128 stands for zero in the data rows.
In each game, the first row plays the second. By how much does the first row win? 10 means about a draw, 20 a big win and 0 a big loss. Wins can go round in a circle. Each row has two weighted sums of its numbers, A and B, taken from their middle values. A row wins by its A times the other's B, less its B times the other's A.
[159 138 113 139 173 168 112 170 116 101]
[126 150 111 104 103 159  84 114  99 148] ~ 13
[120 255  83 189 108 255 189 164 174  64]
[107 152  90 179 108 172  94 154 104 119] ~ 17
[118 105 141  99 115  93 129 118 135 107]
[125  96  98 134 160 134  97 147 144 137] ~ 10
[114 145 137 128 147 115 130 142 102 165]
[132 105 128 136 178  98 126 128 118 150] ~ 10
[ 98 109 107  91 115  92 131 100 112 103]
[118 115  52 144 129 145 124 120 120 142] ~ 4
[126 159 105 104 134 129 130 167 143 110]
[109 117 179 151 151  74  94  86  95 183] ~ 10
[103 100 158 173 122 106 146 173 192  98]
[106 108 158 140 125 119 150 127 112 126] ~ 11
[122 102 158 167 158 109  87  84 101  86]
[ 91 136 117 122  81  64 140  97 169 117] ~ 14
[130 161 148 136 129 108 107 131  89 163]
[117 121 171 124 144 126 122 138 117 132] ~ 9
[122 112 124 145  90 193 117 145 147 169]
[168 135  64 129 155 113 167 141 201 141] ~ 14
[111  86 145 147 130 210  72  98 138 135]
[139 104 148 106 144 129 104 142 152 100] ~ 4
[107 125 178 127 108 255 156 160 140 138]
[129 151 106 167  59 115  96  87 100 230] ~ 19
[112 139 100 120 139 132 130 117 122 125]
[135 114 120 142 134 187 126 147 119 192] ~ 9
[ 71 130 137  88  98 105 156 117 164 114]
[134  97 111 138 153 156 167 145 206  87] ~ 12
[ 92 182  62  78 165  80 177 128 160  59]
[129 110 145 122 128 154 117 118 164 142] ~ 11
[129 116 140 122 141 166 198 140 136 102]
[145 112 133  82  52  92 157 137  69  95] ~ 8
[147 117 115 100 141 170 134 140 135 143]
[146 147 138 137 131 138 152 114 119 135] ~ 10
[119 116 113 108 124 124 117  85 166 100]
[127 114 125  75 122 107 133 136 135 104] ~ 11
[100 146 109 161 111 141 100  59  75 111]
[104 152 142 115 125 113  99 100 132  98] ~ 9
[106 142 153 124 115 104 147  91 144 121]
[177 115 139 181 121 160 137 154 178  67] ~ 9
[105 121 142 112 115  98 140 127 126 120]
[139 154 117 121 173 118 129 132 117 177] ~ 10
[147 106 152  99 118 132 121 129 102 153]
[127 126 126 147 215 121 111 134 110 145] ~ 11
[188 149 173 130 197 134 156 139 226 165]
[105 141 130  95 100 108 152 117  97  98] ~ 6
[129  72  94 143 128 194 148 167 160 151]
[107 136 106  73  92  92 182 113 149  48] ~ 14
[137 103 129 131 150 148 125 140 145 124]
[135 183 156 198  78 119 193 124 183  68] ~ 12
[113  81  64  95 120 136 143 164 138 154]
[183  76 142 155 109 177 117 163 136 150] ~ 8
[ 93 186 111 135 102 201 196 173 154 161]
[113 102 132 142 113 162 132 116 128 158] ~ 9
[173 114  67 141  86  85 138 163  97 110]
[191 137 156 139 196  76  72 125  75 168] ~ 8
[169  64 122 130  66 209 141 122 113 155]
[119 135 158 104 145 134 133 137 114 125] ~ 9
[169 171 135 119 146 129 176 142 105 168]
[180 156 136 143 137 174 134 122 177 164] ~ 12
[117 104  75 132 126 142 129 131 128 104]
[126 139  57 130 121 151 111 109 184  89] ~ 9
[148 223 140 125 175 239 127 121 136  76]
[115 168 165 127 111 100 131 128 113 151] ~ 12
[105 160 124 134  99 150 173 152 121 162]
[124 153 145 132 114 116  86 154 162  88] ~ 6
[157  78 101 130 102 119 103 170 105 147]
[138 128 192 144 100 171 142  91 133 159] ~ 9
[127 115 167  67  96  82 135  79 104  92]
[137 154 115 122 130 109 166 132 139  72] ~ 11
[123 137 136 106 120 141 167 137 110 128]
[131  98 128 133 153 163 113 111 116 225] ~ 8
[129  98 145 106 196 132 159 129 104 134]
[128 124 133 121 101  93 106 140  85 114] ~ 11
[116 208 118 137 110 158 123  98 101 103]
[139 143 141 110 115 164 120 116 148 137] ~ 9
[114 103  57 147 100 136 133 148 149 102]
[179 209 112 167 106 150 160  45 169  49] ~ 4
[130 125 131 139 142 128 112 137 111 108]
[110 108 152  91 112 127 153 110 106  87] ~ 7
[123 117 137 146 147 124 115 118 111 159]
[172 101 188  99 169  86 114 106 169  91] ~ 9
[108  81 143 132 112 128 126 147 167 139]
[157  35 119 144 112 198 149 147 115 138] ~ 10
[160 161 135 135 160 161  96 114  65  70]
[184 152 119 167 131 103 164 140 207 111] ~ 15
[147 112 136 126 134 133 115 136 106 101]
[148 127 119 173  83 200 165 172 112 196] ~ 15
[148 133 115 140 134  80 114 140  97 160]
[ 85 151 164  57  66 117 158  79 113 101] ~ 13
[144 143 166 165 147  85 152 153 123 153]
[208 220 128 170 125  94 209  82 188  96] ~ 10
[116 125 117 108 110 141 134 114 119 169]
[111 122 134 186 205 109 103 101  89 171] ~ 7
[ 90 124 110 113  97 121 173 163 138 132]
[115 102 141  70  91 111 160 114 105  93] ~ 19
[151 135 115 151  94 131  83 125 136 132]
[103  86 120 122 127 130  78 144 113 126] ~ 10
[131  82  97 125 113 109 110 165 106 129]
[130 145 160 104 166 139 142 135 140 113] ~ 11
[ 86 150 168  73 107  57 133  97 131 118]
[112 116 102  94 145 128 108 110 105 123] ~ 12
[130 104 156  76 109  90 139 136  94 107]
[152 130 133 150 153 114 102 128 141 160] ~ 12
[126 123 202 111 174 125 122 123 119 148]
[132  73 184 255 179  97  84 119  70 255] ~ 16
[135 103 162 166 129  88 102 139 138 139]
[ 71 176 126 132  87 192 137 150 128 158] ~ 12
[140 114 158 171 143 102 131 152 173 139]
[123 114 140 133 119 134  72 156 136 144] ~ 9
[175 121 165 100 139 115  89 118 160 125]
[119 213  83  71  89 107 160  90 118 121] ~ 4
[ 87 136 181 143 112  87 132  93 101 124]
[116 136 130 131 192 139 166 102 113 163] ~ 12
[116 153 120  88 124 144 131 136 107 100]
[127 128 120 152 120 151 149 118 136 113] ~ 10
[136 113 120 135 120 147 132 108 156 124]
[218 134  93 116  25 162  98  42 100 114] ~ 9
[109  87 116 151 132 134  88 122 121 138]
[101 118 122 121 148 102 129 131 121 121] ~ 12
[118 101 125 105 168 100 134 137 126 154]
[109 138 159 170 192  73  69 121 107 199] ~ 7
[121 179  98 113  69 220 146  75  91 109]
[114 151  98  88 133 128 118 103 102 148] ~ 10
[105  74  75 112 133 174 134 130 135 128]
[ 92 123 117 115 156 137 114 151 123  44] ~ 12
[131 133  49 110 140 132 128 139 146 108]
[161 148 120  95 154 148 136 161 164 124] ~ 11
[153 166 104 129 115 124 136 169  83 143]
[140 121 141 130 136  82 101 126  94 122] ~ 10
[130 117 109  92 125 133 115 170 133 137]
[112 143 133 125 127 116 138 136 115 146] ~ 9
[118 147 130  99 140 104 120 118 122 132]
[110 102 133 127 121 135 128 139  95 110] ~ 10
[169  62 162 170 177 109  81  37 154 226]
[125 122 180 140 114  71 166  75 185  65] ~ 12
[223 255 172 207 165 161 255  75 244   0]
[104 135 126 107 126 137  93 103 116 106] ~ 10
[125 165  94  99 147 149 127 129 100 122]
[136 141 172 143 129 150  86 108 131 159] ~ 12
[168  92 108 142 112 133 103 145 141 130]
[194 150  84 160 169  83  86 120 116 194] ~ 12
[114 139 120  89  95 119 132 112 121 132]
[108 128 132 103 131 108 174 144 138 133] ~ 11
[117 135 133 162  80 141 102  87 122 115]
[110 101 170 117 167 115  78  60  91 120] ~ 6
[128  88 200 157 156 127  88 115 119 163]
[125 151  22 129 107 152  92 128 197  95] ~ 15
[142 108 192 117 128 124 145 122 147 125]
[131  85 161 171 115 147 156 126 159 135] ~ 10
[142 104 146 168 151 115  80 119  99 135]
[134 165  73 114 171 138  85  74 136 101] ~ 8
[138 136 113 152  82  85 110 149 109 120]
[116 146 163 146 141  95 116 138 127 161] ~ 10
[113 119 118 120 120 139 116 146 111 116]
[115 163 151 136 119 159 158 168 126 145] ~ 10
[134 112 124 166  53 211 106  73 100 138]
[106 169 118  79 147 189 144 144 119  97] ~ 4
[106 149 141 114  82 122 145 107 103 128]
[100 154 121 163 118 117 158 140 112 110] ~ 8
[169 223 171 180 170  50 125  70  98 152]
[116 117 115 144 136 137  95 151 110 140] ~ 11
